In the rows, 128 means zero.
Each path below is one point turned by a fixed rotation once a step. After each direction that follows a path, write how fast that rotation turns it, in degrees per step (0 if it stays still).
Each turn is a multiple of 5 degrees from 10 to 175, or 0.
Each row of a path follows its step; steps can be skipped.
path 1
step 0: [137 132 119 138 129 127 136 113 121 128 122 127 116 128 124 114 135 131
 130 136 122 135 115 135 141 125 123 130 137 139 129 119 118 114 131 137
 132 136 115 117 134 124 138 122 128 115 125 123 130 128 146 121 113 128]
step 1: [138 135 125 120 142 130 124 125 121 138 136 132 125 113 138 130 112 117
 130 125 134 133 133 143 121 135 106 127 128 125 134 121 130 127 123 136
 128 132 117 147 135 124 122 131 129 136 133 126 141 117 123 124 116 132]
step 2: [121 125 132 127 125 131 131 128 131 125 149 113 127 124 117 131 123 119
 132 139 127 130 130 134 125 142 137 127 133 129 141 125 117 131 139 122
 132 135 125 137 129 121 157 132 123 138 114 126 124 137 133 134 124 121]
step 3: [138 113 139 117 126 130 113 128 131 119 136 117 135 135 128 131 124 123
 123 122 134 122 140 123 134 116 116 145 130 124 142 132 145 132 128 142
 132 137 133 119 124 128 119 135 131 133 118 118 127 131 132 115 124 118]
step 4: [134 129 117 122 133 131 124 138 136 137 137 125 126 125 118 137 128 126
 131 131 118 121 130 125 127 131 130 128 117 139 114 130 136 134 140 129
 125 127 108 115 134 152 126 118 138 127 119 124 123 139 143 141 137 132]
step 6: [125 141 121 131 136 141 129 125 126 141 126 113 130 133 111 122 133 126
 143 129 118 120 127 126 121 128 144 139 122 128 125 129 130 119 123 122
 127 127 125 131 135 113 116 115 106 122 133 116 128 122 130 128 128 119]
step 7: [118 125 121 110 135 132 103 128 121 121 128 137 110 120 129 116 130 134
 123 139 132 130 140 119 111 124 126 134 125 134 136 121 116 127 122 123
 124 125 142 131 139 125 128 128 132 123 132 120 129 130 121 125 124 136]
step 8: [116 125 132 123 120 136 138 123 130 120 146 124 134 117 122 132 137 141
 125 128 122 121 120 125 126 127 122 129 138 120 114 115 125 132 133 108
 126 133 138 131 128 129 120 122 129 143 134 122 138 123 146 135 117 132]
step 9: [121 115 129 130 130 125 139 140 124 125 125 115 115 111 137 122 134 124
 121 139 134 138 127 134 132 121 122 142 127 110 131 132 136 123 125 125
 120 111 121 116 125 126 126 135 138 124 130 127 109 123 130 124 119 126]
step 10: [140 131 123 118 124 134 131 124 127 135 124 117 123 125 136 121 133 129
 124 133 122 138 138 141 140 126 131 107 138 130 123 126 142 119 132 117
 140 128 123 129 134 128 114 113 128 142 110 138 125 133 129 126 133 133]
Directions:
[128 129 127 127 124 125 130 126 126 125 128 126 122 128 128 128 129 128
 129 130 129 129 133 126 132 127 130 124 132 131 131 127 123 129 129 128
 128 130 132 129 129 129 130 127 130 127 126 130 128 133 128 130 130 130] : 140
path 2
step 0: [129 116 121 130 133 124 149 144 129 118 129 120 116 109 124 118 134 124
 133 129 123 119 129 123 132 121 115 133 108 134 134 129 129 124 118 135
 134 131 130 131 121 137 134 125 123 133 137 123 127 117 120 117 137 133]
step 1: [124 129 124 137 119 128 140 114 128 120 133 135 130 115 109 124 127 136
 136 129 126 131 126 127 142 131 133 137 127 130 142 125 139 145 120 130
 125 134 117 114 132 136 134 133 138 142 138 121 129 131 122 142 122 132]
step 2: [120 138 123 132 123 123 133 136 138 144 128 141 118 132 134 132 129 138
 137 125 128 150 129 144 118 123 130 142 114 130 129 132 127 139 137 134
 128 128 119 134 137 130 132 130 136 131 142 121 141 131 136 122 128 136]
step 4: [128 122 140 145 135 133 137 124 126 112 129 129 117 125 118 137 134 132
 128 124 130 137 129 122 135 124 112 147 126 115 124 123 128 145 131 133
 143 136 132 128 121 138 132 140 123 122 117 123 128 131 120 139 126 137]
step 5: [122 132 129 129 122 131 137 128 116 120 137 136 121 134 128 123 127 142
 128 138 138 129 123 138 140 134 113 129 112 130 138 127 130 129 139 141
 130 119 122 137 130 141 135 127 135 126 135 113 131 130 125 126 151 118]
step 6: [121 130 117 136 116 117 115 136 123 136 129 141 124 124 119 126 126 127
 142 127 129 126 135 125 125 137 135 139 133 134 134 128 130 141 123 122
 128 130 130 119 133 144 112 130 129 121 132 104 121 133 122 116 136 126]
step 7: [122 114 126 119 128 128 126 123 135 124 123 149 116 126 138 132 141 136
 136 118 139 127 139 136 125 134 122 145 125 130 123 134 117 133 137 114
 135 142 124 126 124 125 122 137 133 134 112 122 131 131 134 134 130 137]
step 8: [129 117 134 137 129 128 122 140 129 121 128 127 126 131 122 133 128 128
 121 124 133 118 133 134 140 126 108 148 129 140 129 144 122 128 143 128
 131 116 110 131 122 129 140 128 126 121 135 130 120 113 127 123 138 131]
step 9: [124 125 124 138 120 126 128 131 123 127 133 125 126 131 125 116 107 137
 144 129 133 126 133 109 139 130 107 141 130 119 125 123 123 132 124 130
 124 132 126 128 141 140 118 125 127 136 131 125 118 114 122 138 132 130]
step 10: [112 130 121 128 129 123 138 131 125 124 122 144 119 135 123 121 126 137
 128 130 128 129 137 117 123 139 137 139 109 124 134 132 119 145 124 120
 127 138 121 134 121 121 127 120 140 132 125 132 130 124 132 127 140 109]
Directions:
[126 124 128 128 129 130 130 127 131 127 126 126 126 128 127 131 131 129
 131 131 126 126 130 130 128 127 128 128 130 129 130 124 131 130 126 124
 130 129 124 132 126 127 127 129 127 128 127 131 128 132 127 133 128 123] : 115
[128 130 129 128 132 129 131 128 125 126 126 130 128 128 126 125 128 130
 128 130 127 126 127 121 126 131 126 123 123 126 130 127 127 128 125 129
 129 128 129 128 130 130 129 129 125 124 128 129 127 131 127 128 132 127] : 70
path 3
step 0: [124 122 135 124 142 125 133 135 136 131 114 123 114 123 130 124 122 120
 123 123 121 117 135 139 129 121 120 128 118 128 152 125 125 128 128 128
 129 128 124 127 136 135 125 130 132 136 118 128 117 136 151 124 136 138]
step 1: [130 123 128 136 125 122 136 122 129 123 128 124 108 142 128 129 135 129
 123 118 129 137 125 129 110 124 108 133 135 110 129 130 133 118 118 119
 130 136 127 137 127 128 127 124 128 130 137 113 143 130 121 120 122 125]
step 2: [123 138 121 132 129 124 143 125 126 128 128 140 129 133 130 129 127 131
 136 110 138 137 121 122 135 129 119 125 136 136 123 140 120 125 139 140
 119 107 130 130 117 135 133 119 136 128 116 138 126 114 125 123 127 126]
step 3: [138 123 120 120 127 137 125 141 116 128 133 119 135 128 143 145 117 135
 124 124 125 133 114 122 129 130 139 133 124 118 123 118 114 124 124 130
 131 120 137 116 133 126 121 120 120 121 129 138 131 132 141 124 136 131]
step 4: [126 119 120 125 129 115 127 127 138 137 122 129 130 120 120 123 142 123
 142 135 120 135 125 117 124 144 122 117 127 125 137 104 136 125 128 124
 131 130 129 119 133 127 132 143 122 129 122 138 126 132 128 113 135 126]
step 5: [118 123 122 127 142 130 133 127 135 127 128 140 106 128 127 121 128 124
 118 114 121 126 124 129 110 110 142 132 129 136 125 122 134 138 123 129
 134 127 114 136 132 131 118 141 138 123 131 132 132 120 130 131 132 135]
step 6: [115 125 122 139 128 124 136 133 126 120 123 131 124 128 131 126 131 140
 143 120 127 123 122 136 124 126 114 141 126 117 126 132 122 113 125 127
 128 131 134 119 129 118 122 118 141 116 129 123 114 132 116 146 118 131]
step 7: [136 132 130 135 119 129 134 135 121 124 129 129 129 140 134 139 116 121
 130 133 133 139 126 140 120 130 132 122 113 127 129 124 125 115 138 134
 125 115 125 138 112 134 140 133 120 137 128 147 124 130 110 129 129 127]
step 8: [126 136 118 124 127 132 114 123 130 119 136 127 134 123 128 141 134 124
 130 136 136 132 112 124 134 124 127 130 139 141 141 115 123 117 125 136
 137 137 123 135 134 142 122 123 119 125 116 131 128 136 141 123 127 144]
step 9: [127 120 131 138 127 113 128 142 121 128 123 117 121 132 128 106 128 136
 130 119 123 123 140 117 133 123 128 120 138 131 132 107 136 132 113 128
 126 125 121 134 142 124 125 124 112 123 123 131 133 129 125 128 131 128]
Directions:
[132 129 126 127 131 132 126 127 128 129 122 127 127 126 128 130 126 127
 124 128 130 125 130 129 126 127 132 130 129 132 129 129 128 126 128 128
 129 128 128 128 124 133 124 126 132 127 126 129 126 123 129 127 130 129] : 140
[127 127 127 129 131 126 123 128 125 125 127 126 124 127 127 128 132 123
 126 131 128 129 130 129 128 130 128 124 127 131 128 125 130 126 126 128
 127 125 129 126 128 127 128 129 128 129 127 125 132 130 133 129 130 133] : 85
path 4
step 0: [126 134 128 130 119 139 123 119 139 133 118 139 123 121 137 134 128 119
 123 114 122 140 126 118 147 125 125 140 126 137 139 123 125 136 141 120
 119 127 131 134 141 129 134 134 133 122 131 124 123 133 123 132 121 123]
step 1: [131 126 125 125 132 138 135 120 142 129 116 138 143 137 131 135 120 115
 132 120 118 123 131 118 145 128 129 130 134 134 130 111 121 131 135 124
 139 129 129 125 137 125 134 115 135 126 138 130 133 126 136 132 123 133]
step 2: [127 135 119 128 117 123 137 127 126 124 114 127 139 127 125 145 128 121
 142 122 120 117 131 134 138 136 123 119 132 144 125 116 130 136 134 116
 124 122 138 121 137 141 119 125 137 124 136 132 127 128 125 134 120 126]
step 3: [121 134 120 136 111 140 127 121 117 133 128 130 135 128 129 130 119 121
 131 116 117 129 119 120 140 136 131 138 123 138 131 124 125 132 133 113
 125 121 124 123 142 128 119 142 131 116 126 135 127 140 125 139 121 127]
step 5: [134 137 120 134 125 131 127 124 133 119 126 139 126 147 122 140 143 114
 146 125 127 129 122 127 133 129 131 118 145 137 129 111 122 131 128 121
 121 120 130 122 136 135 127 133 137 124 126 131 127 122 121 135 124 123]
step 6: [119 135 128 134 117 132 143 119 126 131 140 134 131 143 130 127 124 128
 139 121 132 136 120 129 139 136 130 128 139 140 121 113 131 116 132 124
 134 117 122 124 137 133 120 133 130 124 124 140 126 142 128 139 123 130]
step 7: [127 144 130 139 121 128 131 120 117 133 130 138 135 136 140 127 129 129
 125 134 122 124 128 131 139 118 132 122 141 142 132 119 128 125 149 122
 122 120 141 134 133 123 131 134 118 124 116 127 131 140 134 136 126 130]
step 8: [133 137 137 135 122 139 115 131 125 127 125 133 125 148 120 129 138 119
 139 122 126 132 125 116 144 115 136 121 137 134 128 120 126 126 143 129
 115 125 131 126 127 118 130 128 125 120 133 134 133 126 125 137 122 126]
step 9: [129 129 134 126 112 135 137 129 130 130 131 139 128 132 130 124 132 131
 136 116 134 135 126 128 146 126 130 121 137 144 130 120 131 116 136 137
 128 119 130 121 127 143 137 118 132 131 140 138 135 130 129 147 131 133]
step 10: [118 143 137 127 115 130 124 122 127 132 134 135 140 139 140 121 121 122
 131 129 117 127 124 131 138 126 123 120 136 141 137 121 136 134 132 117
 118 123 138 129 126 141 139 125 132 136 129 125 129 134 130 136 133 142]
Directions:
[129 130 128 128 125 124 124 122 127 127 130 125 130 126 134 125 127 127
 126 128 127 130 126 126 127 128 128 132 127 128 129 130 129 126 129 126
 126 130 130 130 128 127 125 129 125 128 127 126 124 133 129 129 129 128] : 100
path 5
step 0: [126 128 124 119 124 129 124 117 127 142 147 125 124 124 120 124 128 138
 125 130 137 150 117 119 123 126 118 124 130 137 130 136 119 136 122 127
 135 131 119 131 133 116 128 136 129 136 131 109 135 126 126 123 135 120]
step 2: [139 134 123 137 133 133 110 141 140 124 140 121 123 124 118 128 129 143
 119 129 130 130 123 120 138 124 126 132 124 120 124 122 129 130 117 138
 135 128 126 138 139 116 128 122 141 119 124 133 137 142 133 134 122 123]
step 3: [126 124 118 121 128 124 123 134 125 140 117 113 136 136 131 133 118 124
 132 136 128 141 127 123 118 120 110 124 130 138 137 135 130 126 124 133
 144 130 131 118 124 133 143 123 116 119 137 127 134 119 127 122 132 128]
step 4: [127 126 141 126 127 139 119 118 138 130 126 122 135 135 136 131 123 142
 140 133 130 141 129 124 126 137 138 124 124 134 127 131 137 135 138 124
 118 118 127 132 124 121 118 123 142 135 128 121 145 135 130 141 113 127]
step 5: [129 120 119 111 133 127 117 131 123 137 144 132 120 123 118 130 135 128
 126 129 126 143 135 119 141 120 127 121 128 132 132 126 121 117 121 129
 129 127 137 136 138 111 136 119 115 132 127 128 122 134 128 124 129 139]
step 6: [137 136 116 120 122 136 123 124 139 126 128 121 133 136 126 132 126 118
 134 146 146 125 121 115 132 130 121 135 139 128 131 134 129 135 132 130
 135 135 124 123 121 130 124 131 146 128 139 135 133 130 111 126 134 127]
step 7: [128 122 139 138 133 122 111 135 131 128 126 128 124 141 126 133 128 135
 137 132 116 144 124 121 130 132 123 135 122 135 129 116 125 124 126 132
 127 130 138 133 127 135 137 124 128 124 112 135 138 145 138 131 128 115]
step 8: [127 125 113 124 135 130 123 118 123 129 128 118 146 128 124 134 119 137
 128 132 125 129 120 134 135 118 120 120 130 131 132 134 143 135 119 140
 135 135 130 126 125 105 125 123 120 124 141 115 132 134 126 133 125 131]
step 9: [125 129 128 112 115 130 118 123 120 142 133 125 130 137 134 131 134 131
 130 134 130 130 137 111 119 126 127 120 124 132 137 126 123 125 137 120
 122 116 123 134 122 133 131 120 145 133 130 130 142 130 131 109 118 122]
step 10: [140 133 134 125 132 136 120 122 131 129 131 124 112 125 110 129 122 137
 136 140 125 137 128 129 146 137 137 125 137 138 121 130 116 130 125 133
 134 131 147 121 132 119 133 123 125 131 126 126 129 133 113 134 124 126]
Directions:
[126 128 125 128 132 128 126 130 123 133 128 127 126 129 128 128 126 127
 132 129 131 128 122 129 129 129 129 129 127 128 126 130 127 126 130 124
 124 126 126 127 126 131 128 130 129 128 128 131 128 126 125 131 125 123] : 125
[126 129 130 129 129 132 124 131 130 127 127 129 130 130 129 128 126 126
 125 127 126 130 127 130 128 126 130 128 131 127 126 127 127 134 124 130
 125 126 123 130 124 127 124 129 133 130 132 128 128 128 125 127 127 128] : 160
[128 123 127 123 129 129 129 126 130 131 129 130 128 126 130 125 130 127
 127 125 130 127 127 129 129 129 131 125 128 130 127 128 127 128 133 126
 128 125 131 130 129 126 127 129 127 131 129 122 128 130 125 122 124 126] : 80
